Read these off the grid that follows.
1) Report the bottom entry of the column that holds the largest entry.
2) Report the entry just left of the largest entry.
3) Report the largest entry.
4) Report the entry in the top-left corner.
5) Report the entry just left of the smallest entry.
6) Report the bottom-left entry.
7) Report the 4th entry in reading order.
8) Report the entry in the top-right corner.
[[120 137 126 131 137 132 134 123 124 133 134 134 118 133 132 136]
 [114 120 118 117 126 118 128 114 121 116 115 117 126 128 127 127]
 [123 120 126 124 121 123 126 129 139 113 117 119 150 132 128 128]
 [141 130 132 133 123 134 123 132 124 137 136 129 124 127 128 126]
 [120 130 130 126 130 123 136 134 150 117 123 131 156 132 133 136]
 [138 124 135 120 120 121 126 132 137 118 120 126 138 125 123 122]
 [139 130 135 131 124 131 128 132 134 130 131 130 138 131 128 130]
 [136 127 132 130 130 133 128 125 140 134 130 129 142 130 126 126]
 [128 146 136 135 136 135 138 138 137 136 142 146 134 137 139 143]
 [118 129 127 119 122 117 129 135 137 111 120 127 138 125 128 126]]
1) 138
2) 131
3) 156
4) 120
5) 137
6) 118
7) 131
8) 136

arr = [120 139 137 129 153 156 121 140 141 143 128]
Give the entry just right of 129.
Answer: 153
Give the largest entry.
Answer: 156
Give the entry just right of 156.
Answer: 121

m = 106,117,103,152,108
Find the minimum.
A: 103
Find the entry just right of 152.
A: 108

W =
[[130 135 129 130 134 128 134 129 150 134 130 129 129 128]
 [129 129 142 133 138 130 132 134 129 131 131 130 130 129]
 [130 133 129 132 137 128 135 131 139 134 131 129 130 128]]
Indices start at 0.
Give the top-left entry.
A: 130
The bottom entry of the column that holds the largest entry is 139
Give the entry directly above 142.
A: 129
The entry in row 1 and column 1 -> 129
The bottom-left entry: 130
Give the maximum.
A: 150
The bottom-right entry is 128
The entry at row 0, column 1 -> 135
The entry just left of the largest entry is 129
The entry at row 2, column 2 is 129
The top-right entry: 128
Give the entry directly below the largest entry.
A: 129

[[121 125 119 139]
 [136 134 139 118]
 [124 130 133 117]
 [124 126 125 129]
 [124 124 125 120]
 [136 133 124 153]
 [130 120 128 118]
 [123 126 132 130]
 [125 129 128 127]
 [117 130 121 142]
 [128 136 137 119]
 [124 129 122 137]
 [125 121 121 137]
 [137 124 124 122]]
Counting starts at 0.
Read off the entry in row 2 and column 2.
A: 133
The entry at row 0, column 2: 119
Read off the entry at row 0, column 1.
A: 125
Read off the top-left entry.
A: 121
The entry just left of 127: 128
The entry directly above 127 is 130
Read off the top entry of the column that holds the largest entry.
A: 139
The entry directly above the largest entry is 120
Read off the entry in row 2 and column 0.
A: 124
The bottom-right entry -> 122
The entry in row 1 and column 0 is 136
Read off the entry directly below the largest entry.
A: 118
The bottom-left entry: 137

126,126,136,130,115,124,126,123,131
130,121,134,131,126,131,127,122,127
138,150,122,132,121,129,128,132,125
The entry directly above the centre entry is 115
The entry just left of the centre entry is 131
Report the 1st entry on the main diagonal.
A: 126
Report the second entry in reading order.
A: 126
Report the entry in the top-right corner.
A: 131
The fifth-last entry, reading row by row: 121
Report the entry directly below the smallest entry.
A: 126
The entry just right of the smallest entry -> 124

B = [131 136 133 139 122 113 127 125 128 135 115 114 117 106 135]
The 2nd entry from the left -> 136
The first entry from the right is 135
Report the fourth entry.
A: 139
The smallest entry: 106
The 1st entry from the left -> 131

Read these off the row that follows.
1) Find the entry just left of 144.
2) Find the entry just left of the largest entry.
3) Find the second entry from the left.
4) Find the 2nd entry from the right.
5) Find the second largest entry.
6) Find the 3rd entry from the right.
7) Find the entry just right of 117.
[125, 126, 134, 128, 158, 148, 124, 133, 117, 144, 125, 138, 114, 127, 150]
1) 117
2) 128
3) 126
4) 127
5) 150
6) 114
7) 144

Questions about the row below.
1) Report the entry just left of 127.
2) Report the entry just right of 115.
[140 151 139 123 132 123 136 130 115 117 137 127]
1) 137
2) 117

Read these off the grid that follows.
1) What is the third smallest entry?
2) What is the second-last entry, reading row by row?
3) What is the fifth entry from the end, reading row by row?
4) What is the entry just left of 133?
5) What is the second entry on the diagonal from the top-right corner?
6) What is the entry in the bottom-right corner?
7) What is the top-right entry?
8) What is the top-left entry?
[[127 128 127 137 134 126 126 118 132 125 126 119]
 [128 126 127 133 136 118 129 121 127 127 127 127]
 [128 127 127 135 139 115 131 123 127 128 130 130]
 [125 128 126 156 150 117 127 103 140 121 126 108]]
1) 115
2) 126
3) 103
4) 127
5) 127
6) 108
7) 119
8) 127

[[135 126 128 130 124 127 126 127 127 132 128 133 129 133 127]
 [122 127 120 131 128 126 137 141 122 125 128 128 126 120 135]
 [120 125 123 124 130 134 135 135 124 122 126 118 125 120 127]
 [120 126 123 123 130 135 134 134 124 122 126 118 125 121 126]
 [135 126 126 133 124 123 128 130 126 132 128 137 129 132 131]
 [124 124 114 134 125 124 142 149 117 125 128 133 124 119 138]
 [129 127 134 121 129 136 121 117 133 128 126 120 128 132 118]
 [120 126 121 127 129 130 137 139 122 123 127 123 125 119 131]
 [127 125 116 137 124 121 140 147 119 128 129 137 126 122 139]
 [126 125 116 136 125 122 141 147 118 127 128 136 125 121 138]
 [120 125 125 121 130 137 132 130 126 122 126 115 125 122 123]
 [130 126 119 137 124 120 137 143 121 130 129 140 127 125 138]
 [128 127 133 120 129 137 122 118 132 127 126 118 128 131 118]
 [126 125 116 136 125 122 141 148 118 127 128 136 125 121 139]
 [135 126 127 132 124 124 127 129 127 132 128 136 129 133 129]
 [125 126 131 120 130 138 125 121 131 125 126 116 127 128 119]]
Indices start at 0.
Read off the entry just right of the largest entry.
Answer: 117
Read off the top-right entry.
Answer: 127
The entry at row 0, column 2 is 128
Read off the entry at row 0, column 1.
Answer: 126
Read off the entry in the top-left corner.
Answer: 135
The entry in the bottom-right corner is 119
Read off the entry at row 1, column 0.
Answer: 122
Read off the largest entry.
Answer: 149
Read off the entry in row 2 and column 0.
Answer: 120
Read off the bottom-left entry.
Answer: 125
Read off the entry just left of the smallest entry.
Answer: 124
Read off the bottom entry of the column that holds the smallest entry.
Answer: 131
Read off the top entry of the column that holds the largest entry.
Answer: 127
Read off the entry in row 2 and column 1.
Answer: 125
The entry directly above the largest entry: 130
The entry directly below the smallest entry -> 134
Read off the entry directly above the smallest entry.
Answer: 126

a =
[[131 121 127 134 129 130 117]
 [125 138 117 132 128 126 131]
 [130 143 110 131 127 130 132]
 [117 131 138 114 136 126 147]
 [127 135 112 133 132 132 133]
 [121 123 136 125 132 105 123]
 [120 121 128 143 137 118 108]
 [126 129 131 133 127 135 132]]
Indices start at 0.
Find the entry directly above the smallest entry.
132
Find the entry at row 0, column 2.
127
Find the entry at row 0, column 1.
121
Find the entry just right of 137.
118
Find the entry at row 2, column 0.
130
The maximum -> 147
The entry in the top-left corner is 131
Find the top-right entry.
117
The entry directly above 137 is 132
Find the top entry of the column that holds the smallest entry.
130
Find the entry at row 1, column 0.
125
Find the entry in row 1 and column 1.
138
Find the entry directly below the largest entry.
133
Find the entry directly above the largest entry.
132
Find the entry directly above 110.
117
